In the rows, 128 means zero.
Each row of M is roughly a mix of the hidden directions of one of 3 groups.
M (110 x 21):
[[130 110 141 144 140 121 141  69 114 107 104 114 130 135 130 151 175 162
  150 144 151]
 [136 100 141 160 111 132 177 103 133 121  99 131 162 139 172 122 135 106
  151 109 112]
 [100 159 134 151 113 121 145 132  83 102 120 151 146 127 141 160 125 130
  156 176 111]
 [149 111 135 152 179 114 125 135 162 147 136  80 134 109 131  81 121 132
  143 131 143]
 [135  98 130 139  90 119 194 104 123 129 111 135 153 146 148 140 141 130
  106  95 115]
 [112 144 136 145  74 145 155 139  93 123 112 160 144 135 153 156 127  98
  156 132 110]
 [140 114 135 181 134 113 167 123 124 117 110 131 170 142 166 126 139  93
  157 138 126]
 [120 107 160 137 108 103 144  74 136 114 122 110 143 146 152 139 153 100
  110  96 154]
 [123  95 158 121 106 117 148  76 143 128 126 104 131 139 142 126 149 128
  105  73 144]
 [119 143 108 125  97 121 161 155  88 114 134 174 147 146 134 155 112 140
  107 141  93]
 [104 147 145 107 149 129  67 140 139 140 158  96  97 108  99 108 117 134
  130 122 145]
 [148  96 123 165 143 106 184 119 138 141 109 103 165 139 155 104 138 139
  123 116 128]
 [156 104 123 149 180 100 127 139 153 142 136  88 144 129 141  81 125 141
  117 124 147]
 [156 104 120 134 168 116 126 143 165 157 130  86 133 123 133  76 119 135
  112 107 144]
 [ 94 157 143 116  96 130 101 118 120  95 127 160 131 138 151 150 112  70
  123 131 119]
 [161 103 120 159 172  84 153 111 143 122 124 102 152 135 140 119 147 134
  112 147 157]
 [128 149 133 158 150 127  89 170 130 130 137 127 141 128 149 108 115  73
  165 147 139]
 [119 163 119  88 115 132  81 145 112 123 149 147  92 118  96 158 121 133
  109 150 143]
 [103 147 128 106  78 136 134 122  92 106 131 174 121 140 120 176 131 129
  114 128 107]
 [145  99 136 120 160 123 108 123 172 151 144  88 116 123 114  87 130 131
  116  88 145]
 [149 105 128 148 175 110 119 132 166 151 130  84 138 131 133  82 132 116
  123 113 152]
 [142 104 121 140 102 133 193  89 120 127  86 131 143 130 149 146 149 150
  129 130 125]
 [127 146  96  97 107 138 130 175 107 142 145 161 116 131 101 140 107 156
   94 129 102]
 [106 139 139 102 150 133  80 145 131 137 167 112  99 115  88 109 115 165
  126 117 118]
 [114 150 129  95 101 148  89 151 145 128 140 150 111 122 132 122  92  74
  113 109 115]
 [105 159 127 101 116 134  93 165 128 118 153 157 123 125 131 119  82  97
  108 123  98]
 [113 156 117 104  85 145 124 140  92 109 125 180 118 135 124 170 120 128
  124 146 106]
 [142 103 130 170 136 101 186 109 113 106 122 139 167 149 142 143 148 134
  137 137 112]
 [ 86 151 157 107  82 164 102 108 116 120 126 136 102 112 121 150 125 112
  158 118 119]
 [146 106 113 153 131 111 188 120 101 132 116 126 151 144 127 142 155 182
  125 138 124]
 [151  93 123 127  88 137 185 110 139 140 109 140 140 140 146 133 136 117
  107  84 117]
 [101 158 141  99 111 163  73 138 119 116 140 153  96 116 112 142 116 111
  156 133 115]
 [116 126 142 108  81 170 133  87 145 131  85 131 113 114 153 134 130  99
  144 107 129]
 [156 108 123 127 172 126 109 144 171 154 141  92 120 115 121  78 116 128
  122 110 142]
 [158  94 117 118 150 129 129 126 170 161 126  94 120 129 120  90 133 139
  103  86 145]
 [117 123 153 131 109 154 116  93 158 126  97 114 126 118 163 115 127  72
  156 107 139]
 [145 149  95 137 162 146 110 179 129 135 124 148 124 115 118 115 105 126
  158 176 110]
 [149  99 130 143 169 113 127 125 168 153 131  80 135 125 130  82 132 128
  120 104 149]
 [103 152 146 103  97 146  89 134 143 121 137 143 112 115 139 128  98  64
  127 114 122]
 [149 108 107 136 125 122 176 120  97 115 115 153 144 147 128 150 149 186
  121 141 109]
 [150 110 126 151 175 110 127 138 162 150 125  82 142 120 144  79 122 125
  129 126 150]
 [141 112 138 158 172 118 120 118 160 139 112  86 145 126 155  84 133 108
  147 126 152]
 [ 86 153 154 104  80 170 101 126 117 133 127 135 103 113 121 138 116 115
  152 107 112]
 [113 114 157 106 114 130  94  82 145 127 134 107 107 142 120 134 156 114
  113  79 158]
 [ 92 149 155 107 128 132  57 117 126 106 153 136 106 139 115 138 132 101
  134 113 135]
 [116 138 111 112  95 123 159 159  98 121 141 167 141 141 129 143 102 148
   94 122  83]
 [116 109 161 126 109 109 129  73 137 124 126  98 127 139 136 140 161 114
  110  89 165]
 [131 136 116 168 176 104 127 151 134 140 112  96 161 135 157  90 122 121
  139 153 143]
 [142 121 117 132 167 126  96 148 161 144 117 105 142 141 160  72 113 106
  119 109 142]
 [154  93 122 158 146  92 186 109 128 123 123 117 162 143 141 124 146 154
  109 126 129]
 [113 151 114 108  84 140 132 137  92 110 127 181 122 143 120 175 128 127
  115 140 108]
 [145 154  99 128 141 151 120 176 119 133 122 151 117 102 121 128 102 134
  157 184 114]
 [118 137 113 146 110 103 174 146  89 113 129 159 165 154 145 148 121 137
  105 141 100]
 [149 107 127 142 173 115 124 134 165 156 133  77 128 116 124  82 128 137
  125 115 151]
 [129 142 118 126 169 116  85 181 136 148 164 111 123 128 109  90 106 132
  119 127 130]
 [148 106 135 142 175 115 124 129 164 153 144  78 121 107 109  90 129 139
  133 119 147]
 [107 154 131 115  85 146 126 121  90 103 121 171 118 129 125 178 132 123
  143 153 115]
 [144 118 111 150 134 118 167 115  93 117 109 141 142 142 123 159 162 178
  141 162 132]
 [116 143 104 117  99 117 163 164  91 136 141 154 139 141 115 146 112 158
   89 128  99]
 [156  99 116 112 151 130 120 136 168 161 134  98 117 129 114  88 128 140
   99  85 140]
 [162 106 109 158 169  84 161 137 134 137 131 103 155 139 133 112 138 150
  104 141 146]
 [108 152 132  99 131 120  92 141 104 121 168 134  98 120  81 151 127 166
  113 142 130]
 [160  98 116 162 153 122 170 116 149 140  93 105 156 130 160  98 136 131
  138 130 137]
 [112 163 125 121 161 128  74 151 114 126 146 119 105 110 100 128 122 150
  149 172 139]
 [156 101 125 119 161 137 105 135 177 150 131 101 119 125 131  77 117 120
  119  93 135]
 [136  97 139 128  85 134 171  90 140 122 106 141 141 142 156 138 138 102
  115  86 120]
 [132 108 144 128 101 153 143  90 157 127  88 122 135 124 173 115 128  86
  142 100 131]
 [114 153 134 102 152 144  57 138 139 124 148 123  92 109 100 122 119 124
  142 144 140]
 [102 160 140  96 111 148  73 143 140 125 144 139 101 110 121 126  99  85
  128 125 127]
 [158 110 105 168 141  97 183 131 129 131 107 128 168 147 151 129 142 114
  115 142 137]
 [119 114 146 126  96 153 153  69 148 134  82 108 123 112 151 132 143 114
  145 112 140]
 [106 122 137 110 108 113 111  97 127 132 128 115 125 166 121 142 162 124
   84  77 157]
 [171  97 109 158 145 125 178 133 128 156 113 108 138 127 119 124 157 166
  142 135 141]
 [118 137 125 146 100 115 173 147  89 108 134 163 159 137 149 149 110 133
  126 146  90]
 [136  97 135 137  95 122 180  99 139 126 110 134 153 146 158 129 136 106
  107  85 118]
 [102 151 145 102 113 141  73 123 149 119 134 134 110 122 135 123 108  67
  123 113 134]
 [155  91 130 157 139  95 182 100 127 110 120 127 164 145 154 131 146 139
  116 125 129]
 [137 104 143 164 155 109 153 104 150 132 108  87 159 127 166  93 133 121
  140 122 142]
 [100 163 133 124 103 128 119 128  86 108 137 155 116 126 102 182 141 130
  143 164 127]
 [132 115 160 133 161 139  89  95 161 122 126  93 111 105 133 103 136 116
  168 128 151]
 [102 156 130 163 132  92 154 169  94 126 150 127 164 132 138 126 104 126
  126 155 108]
 [132 127 109 120 167 120 101 121 130 148 126  95 107 133  89 126 160 177
  116 138 164]
 [136 118 126 118  88 154 155  86 147 137  73 121 125 118 162 135 137 103
  130 118 148]
 [145  93 127 130  98 129 172 101 149 137 105 130 144 149 149 129 143 103
  102  80 129]
 [ 82 148 141 103  77 148 122 129 112 127 142 153 112 132 102 155 119 116
  120  99  96]
 [152  93 130 128 145 136 123 106 173 146 105  97 131 135 151  88 137 113
  123  87 149]
 [147 110 149 132 169 144  88 105 163 119 127 105 111 105 135  98 131 119
  172 134 144]
 [126 144 109 122 148 109 109 182 106 128 174 150 127 142  92 130 114 153
  105 136 107]
 [138 151 101 142 123 137 156 162 100 124 119 161 135 112 125 148 111 138
  150 187 104]
 [ 98 154 146  93 101 133  91 113 107 110 150 143  92 118  97 169 132 131
  122 135 136]
 [101 149 146  90 121 157  65 134 137 131 146 127  91 111 109 120 111 119
  138 113 127]
 [124 153 123 129 175 126  81 163 126 138 151 109 112 108 102 109 115 150
  147 162 138]
 [152  94 152 134 156 142 109  99 175 126 122 103 120 114 145  90 131 109
  157 107 139]
 [165 117 116 170 154 107 146 128 132 112 106 134 160 138 164 128 140  96
  146 165 147]
 [111 154 116 101  84 148 125 139  92 114 127 177 115 136 115 171 125 136
  121 139 107]
 [104 162 120 111  99 133 130 151  84 111 141 167 123 124 117 161 109 150
  126 158  99]
 [ 96 159 136  88  94 145  82 131 134 121 136 146 102 125 121 140 108  88
  108 114 126]
 [108 149 147  91  99 158  84 128 140 113 139 151 101 109 132 132  98  88
  135 118 114]
 [114 154 119  89 120 142  90 141 109 119 149 152  90 118  87 156 124 158
  119 145 123]
 [107 161 117 127 113 139 132 157  86 112 133 168 130 125 119 156 112 143
  146 170  93]
 [163 109 128 151 169 111 128  95 153 117 104 102 136 119 153 116 146 117
  142 158 168]
 [149  94 130 132 164 127 126 125 170 153 127  87 130 125 132  75 125 138
  123  92 136]
 [103 155 132 104  95 153 102 135 100 100 135 179 113 132 124 160 115 117
  139 138 100]
 [168  99 113 147 184  96 144 129 137 126 134 108 147 132 134 103 136 167
  117 144 140]
 [139  97 132 154 168 111 138 115 160 150 121  80 145 137 133  87 143 134
  124 101 145]
 [143  99 128 127  86 134 171 110 144 128 110 147 145 145 157 131 127  94
  106  84 113]
 [109 156 131 128  89 126 137 122  88  98 123 168 132 133 135 180 131 112
  134 162 122]
 [102 158 139  90 110 155  69 125 135 128 133 131  87 108 109 139 118 104
  134 128 140]
 [ 88 158 159 116 133 125  75 130 134 102 152 130 124 115 142 113  93  92
  137 132 115]
 [122 148 116 122 136 104 114 155  94 110 169 159 121 140  88 163 131 151
  108 155 120]]

Here is one row from each group, named. Which group is each of the other rows in?
[110 149 126 117  79 132 147 143 102 109 131 177 139 135 145 157 105 103
 114 130  94] : B
[105 119 153 135  91 117 151  74 112 110 107 128 143 152 152 156 159 118
 120 105 140] : H
[166  99 106 162 164  97 175 126 134 125 116 123 163 144 145 117 141 143
 118 142 133] : Y

[109 148 127 134  90 124 163 124  84 105 123 164 138 132 129 177 132 135
 134 158 109] : H
[101 163 134 104 129 134  65 147 143 126 144 130 108 121 122 118 101  79
 119 126 136] : B
[107 157 119  90 102 152  93 151 104 117 144 171 103 134 103 154 117 137
 122 130 105] : H
[141 105 111 125  90 124 178 114 131 137 108 143 147 158 140 142 142 117
  86  89 122] : B
[112 144 114 147 106 101 177 155  86 125 135 149 161 147 134 149 119 142
 104 140 102] : B
[115 156 130 118 164 133  74 147 121 127 148 114 102 105 100 121 120 153
 152 167 139] : B
[151 120 102 167 161  81 162 138 135 130 126 124 163 150 127 132 142 108
 103 151 144] : Y
